rotation ticks, each row followed by its count of ticks:
The counts run from 0 to 195.
[ -8  58  10 -29  11  -3 -12 -13  22  -8 -14 -14  40 -34  15 -47 -26  14
 -34  12  22 -41  31 -18 -13  44 -37  -8 -20  14  26 -14 -14  -5 -35 -10
 -36 -10 -14 -41  28 -31 -19  -3  -8 -28   3 -38   3 -19  24 -14]	150
[  0 -37 -14  -8 -14  15 -18  -2  14  -3  33  39  -6   9 -14 -20  -6  -7
   4  16  11 -15 -51 -24  20  -6 -17   9 -22 -28  48  -4   8 -36  -7   7
  22  92  45 -32 -19   0  20  27  16  44  10 -13 -28 -10  -5  62]	184
[  9 -27   4  -4   2  21  -4  30  -8  33  27 -18 -25  28   3 -14  20  11
 -26  41  -9  -7   1  11  33  -9   0   9 -12  -9  37   2  29 -61  30  33
  21  54  12 -25 -39 -10 -15 -20   8  17 -37   3 -28 -12 -66  61]	115
[ 18 -11  17  65 -16   4  -7  36  -3  18  18 -10  11 -61 -27  20   0  10
 -16  14  16  -2  50  -5 -42 -10 -12  12  24  11  30 -35 -37 -27  26  36
  23  39 -15  26  16 -31  53  26 -30 -60  10  19   5   9  15 -24]	162
[-14  36 -14  10  42  39 -21  12   4  -3 -10  37  31  -5   6 -48  -5 -32
 -14  28  48 -32 -14 -10  -3 -53 -16  -7 -14 -47   7  -2 -25 -22  29  11
  -1  21  48 -19  41 -40  27  18   6 -17  -8  -9 -31  22  -9 -28]	156
[ -1 -14  11  17  27 -22  -7  29  34  -3   6  32  22  21  -4 -18  69   9
   2  10  34 -16   7 -10  17 -33  33  10   2  41  13 -14   9 -22  26 -11
 -23   2 -12   3 -43 -25  89  -7   4  18 -30 -17 -23  27  -2 -35]	42
[ -6 -14   1  33 -17  19 -13 -52 -30  38 -13 -47  29 -19   8  28   7   2
 -11  -7   8 -11  -4  23  -1 -20   9 -25 -55 -22 -17 -46 -48  37   7  17
  12  27  18 -16  37 -20  42  24 -11 -54   7  34  25   0   6 -23]	76
[-54  -8  -7  13 -27  18  -1 -27  19  29 -11 -54  14  17  49  32 -11 -18
  10 -23  11  -8 -21  28 -33 -24   1 -10 -22  12   5  12 -25   2   3   2
 -11  12  23 -17  22 -12  20  29  19 -21  45  50  23 -48  37  -6]	67
[  3 -17  34   5  13  12  39  -1 -13  21  16  -1  -6  21  14  26 -12  33
 -32  47 -23  22   3  13  20  -5  23  -3 -42 -12  38 -23  15 -57   6  25
  -1  53  19 -25  -3 -23  11 -29 -50   7   0 -20  33 -12  -9  69]	194
[  8   1 -20  46   2   0 -34  11 -12  26  -3 -37  19 -16  11 -38   1 -25
   0 -44  10 -31  13 -19   1 -29 -34   2  11 -23 -14 -16 -28  16 -11   2
 -25  37  46  -1   3 -31  16  37  39 -41  19  38 -34 -44  18  14]	164
[-10  40  16  25 -23  -6 -44   0  24  -3  43 -21   4  -4 -16   9  15 -24
  -9  -8  28 -53  23 -25   8 -27  12 -28  -2  66  20  11  38  -9  24   1
  18 -20 -12 -32  -4  -6 -54   4   1 -13   4  -3 -38 -46  15 -39]	22
[  7   0  38  10 -12   5  -5 -43 -18 -33 -18  58 -32  13   7   3  46  13
 -20  12  33 -13  -4 -41  47 -43   7  23  -6  50 -14  -3 -18 -33  -2  10
  57  40 -25 -29 -10 -15  11 -20 -16 -31 -13   0  15 -22  27  13]	188
[ -2 -33  15  42 -21 -11   9 -17   3  21  31  11  55  -8  -1 -12  15 -26
   5 -54  -3   6   7  -9 -42  11   7   9  -8   3  -4 -31  -4  21  16  -2
  -8  32  33   0 -37   9  52  24 -14 -29   6  29  19  29  46 -36]	172
[-26   3  44  24  38  -6 -38 -13   6  14   8 -14  -5  -6   8 -35 -46 -22
   9 -24 -12 -38   1  -7  56 -59 -32 -13 -41 -41  19 -15  10   3  25  24
 -21   7  49 -36   6  13   7  -3  32  46 -11 -10 -30  13 -28  -8]	9
[ 25 -19  36 -34  -5  -7   5 -24 -28  27 -16 -42  38  15  24 -31  42  11
 -25  -5  -4   7  24  42  42  44 -29  21 -32   0  -9 -30   4 -18 -14  16
 -45   7 -26 -21 -45  16  36   1  21 -29 -37 -10  -8  20 -26  -1]	122
[-24  -5  -3   7   6  24  -6 -52 -24 -18 -33 -33  -4  21  17 -33   9 -23
  19  12  33 -15  -9  15  11 -76 -16   3  -4  31   8  30 -18  -3  26  10
   0 -30  -5 -22  50  -4  19  12  47 -12  41  -3 -38 -44  -3  -8]	137
[ -7  52  19  17 -16 -14 -55  40  48  11  15  -7  23 -31  28  -5  28  14
 -51  -5  33 -39  28 -44 -19   0  -5 -12  -3   8   9 -10 -29 -25  -3  -6
  26  14 -32 -24  -1   7 -39  -6  16 -15 -52  -1   2 -24   8 -38]	160
[ 30  -6  20   2 -24  14   5 -19 -12   7  59 -12  66  38   3  24  22   7
 -18  32   4  -7 -17   2   1  27  53 -36 -41  45  -7  46  47 -12  -3  12
  23  12  23 -49 -26 -30 -17   9 -30  -1 -22 -23  -6 -27   8  -7]	108
[  2 -18  45  18  41   0 -15  -1  12 -11  47  -2   6 -14 -23   6 -39  11
  12  11 -20 -31  -2   3  50 -34 -10 -40 -53 -45  27 -15  23 -17  11  37
  -1  16  21 -45  22  14  16 -24 -10  46 -28 -35 -16  30 -28 -13]	10
[-17 -55 -20   4  16  -7   9   5  -4  -5  18  -6  27  13   9   6   7  39
 -17  23 -25  45  19  34 -17 -17 -20   7   1  48  37 -17  22 -17  14  38
  22  25  12 -52  17   0  13   7  -4  37   3 -27  23  18 -16  68]	125
[-12 -54   4 -24   5 -21  17 -12  -1   9 -40  18  13  -1 -13  43  25 -30
  -6 -32 -10  -1   5  31  50  12 -16  29  -4  35 -18 -33  17 -23 -13   7
 -17  58  -9 -12 -36 -26  45  25 -17 -34  20  17  17  10  46  11]	190
[ 28 -16  27  -3  14   3  37 -28 -26  -6  13 -52   9   8  14  24 -10  29
 -31  31 -17  28  -1  27  20 -13  30 -31 -18  21  -6  22  11 -30 -18   4
   4  43  19 -33   5 -43  -3  -3 -39 -14  41 -32  33 -34  39  54]	195
[ -7  36  42   7   3 -32 -43 -34 -29 -46  10  -8  27 -34 -15 -29 -36 -27
 -27  -5  20  -8  36 -20  18 -32 -20 -20  -7  75  -2  -8 -15   9   3  10
  15  -9 -46 -46  28   6 -47 -18  19   0  -6 -14 -14 -16  24 -11]	13
[ 48 -18  19  31  19   7   8  16  18  -6  53  -3  52 -15 -14 -14   3  41
  13   9 -13 -34  21 -24   1  19  11 -49 -41 -63   6   4   8 -37 -29  23
  -5  24  27 -24  12   2  31 -14 -25  -3 -29 -28  -7  -2  35 -32]	167
[-24 -55   3 -51  15 -16   4  -4  51 -24 -31  11  38  33   8  11  17  -1
  31  -4   4 -34 -15  24  14  13   9  -7 -26  -9  25 -20 -11 -30  -7  11
 -29   5  -6 -38  12  15  71 -18   2  33  12  -7   5  15  45 -32]	61
[-13  33  61  11 -15 -17 -38 -26  14  13  -1 -20 -26 -47  22  32   9   8
 -53  -4  13 -17  29 -18  10 -45  -7  11 -13  34   7 -12 -13 -11   5   7
  44  23 -42 -36   8  20 -50 -12   5  -9 -40 -18  15   0 -18 -27]	4
[-10  25   6 -57 -11  -9 -12 -12  25   3 -34 -47  26 -39  16   4 -22  16
 -30   1  23 -35  17  -7   9  22 -44  -4  -4  -8  17 -19 -32 -20 -56 -15
 -14  27 -33 -27  25   6 -31   4  25 -14  21 -28   9 -58  29   3]	72
[ 37 -10  43  16   9   0   0  25   9 -20  44 -42  66 -18   4   8 -46 -11
  -4  42   0  -9   3   5  19   6  24 -45 -32 -56   5  21  -4 -48 -22  24
  11   2   3 -27  -2   8  -3 -12  -8   2 -33  -5 -14 -11  29 -35]	89
[ -1 -51  32  29 -17  13  51 -35 -26  17   2 -34  17  22  33 -10  -2  50
  22  23 -27  19  15   9 -36  -9  18  -3 -23  23  28  -6 -25 -26   4  23
   1   5   1 -13  28   3  55  -3 -16 -23  19  12  25 -27  25  22]	57
[ -1   2 -28 -16  23   0 -31  51  64 -13  17 -20  62 -11   8  21   0  -5
 -18  11   9 -17  19  22 -12  23 -28 -41 -12 -35   8  16  10 -42 -23   7
 -15   7  16 -27  19 -23  10  19   5   3  -3 -12  13  -8  54 -44]	158
[ 44  29  62   5 -19  -1 -14 -18   0 -27  37 -36  57 -40   0   1 -33 -21
 -24  27  24 -12   8 -15  -7   4   2 -32 -14 -31 -11  27  -6 -29 -33  18
   8  -2  -6 -30  -6  11 -31   8  -6 -32 -16 -32  -3 -36  33 -40]	90
[ 24 -13  28  -9 -40  24  24 -51 -31  21  -8 -17  17   5  10 -38  -5 -47
  -1  -9  34 -11 -12  -8   5  36 -23  44  -6  -8  -4 -13 -19  -7   1  -9
 -36  58  11   9 -56  -1  42  20  15 -74  14  25 -31 -41  13  10]	182
[  2 -36 -16 -30 -22 -24   0 -27  36  30  -6 -17   9  11  39 -44  41  43
 -12 -40 -13 -33  24 -22 -25  12 -33  25   5   9  32 -34   6 -18 -10  -3
 -34  24   0 -48 -24  33 -14  -4  11   0  15 -34  -4 -24   1  20]	54
[  5 -27  10  13  15  14  18   6   9 -30 -46  37  -9  22  14 -23  53  22
  24  -3   2 -23  24 -11  31 -65 -11  27  29  -5  -5   9 -11 -69  17  25
 -12  -3  -3  -6   0   2  58 -24  23 -31 -17  12 -35  15  23 -14]	51
[ 12 -33  57  42 -15 -16   1  -5 -10   9  23  33   2 -12 -45  -1  -9 -18
   8 -10  -7 -36  32 -24  32   8  44   7  -5  55  15 -33   3 -16  35  32
   0  25 -29  23 -43 -10  38 -27 -49 -31 -17  18 -12  20   1 -34]	102
[ -4 -15  21  -5  10 -12   7  23 -13 -23 -12  41  15   6 -15   4  17 -43
 -12  22  33  16  12  12  38  -9  -3  40  22  93  -7   5  15 -44  22   9
   5  36 -14   6 -48 -39  37  -3  -3 -27 -14  21 -13  15  14  -4]	111
[ 21   4  25  21  -7  20  37  -7 -41   9  24 -49  11  14  22  17  16  39
 -19  28  -3  35  25  15  22 -13  -2  -3  -4  29  10  55  36 -40 -18  23
  17  15   1 -17 -13 -40  25  36 -18 -17  -1 -21  16 -47  15  43]	117
[ 21 -12   9  15 -13 -10 -14   2   8 -36  37 -19  48  -2   2  18 -25  -4
  -1 -11 -26 -18  36 -18  22  22 -11 -23  -2  33  -7  36  45 -29 -25   4
  13   6  25 -44  -3  -3 -69   8 -15  -1   4  11   5 -70  63  11]	99
[ 19 -11  10  37  -7 -37 -40  11  -2 -50  -3  41  23 -42 -10 -33   2  -4
 -11   0  13   2  40 -57 -23 -18  -1  -3  39  61  14 -23 -53 -23   0   2
  27  48 -23 -14  -6  12   7 -17   7 -12 -19  10  -7  -6  49  17]	170
[  0  36  51 -18 -12 -34 -28  -7  36  10  15 -68  22 -31  46  47   9   3
 -58  -8  15   4  19  10  26  -2 -14  -4 -34  -1   3  13   5 -12 -35  11
  12   0 -18 -55 -11  25 -41   7  13  14 -29 -17  29 -21   6 -48]	3
[-13  13 -29  -3   1  42 -50   5 -16  39  44  18   2   1 -23 -55 -17 -13
 -10   0  21 -26  -6 -19  15  12 -48  -2 -14  -2  35 -28  39  -2  18   7
  -7  20  36 -27 -12 -16 -22  37  34  -4   4 -15 -62  -7 -36  31]	27
[-35 -20  16 -24  20  -5  10   6  39 -13 -22  22  23   3   4  14  -2   3
  40  -9  11 -30 -10  30  33  -6 -33  15 -25  10  16   5  23 -35  -4  26
 -25 -27 -10 -34  15  27  66  34  23  27 -21 -23 -20  29  22 -76]	139
[-15  11   3  30   7 -30 -27  14  23 -11   6  11   8  32  15 -40  50   5
  -3 -10  43 -23   3 -31  20 -61  10   1   6  71  -8  19   3  -4  16 -24
 -16   2  -2  -6 -36 -31  36  -3  26   8  -8 -18 -32 -28  16   0]	41
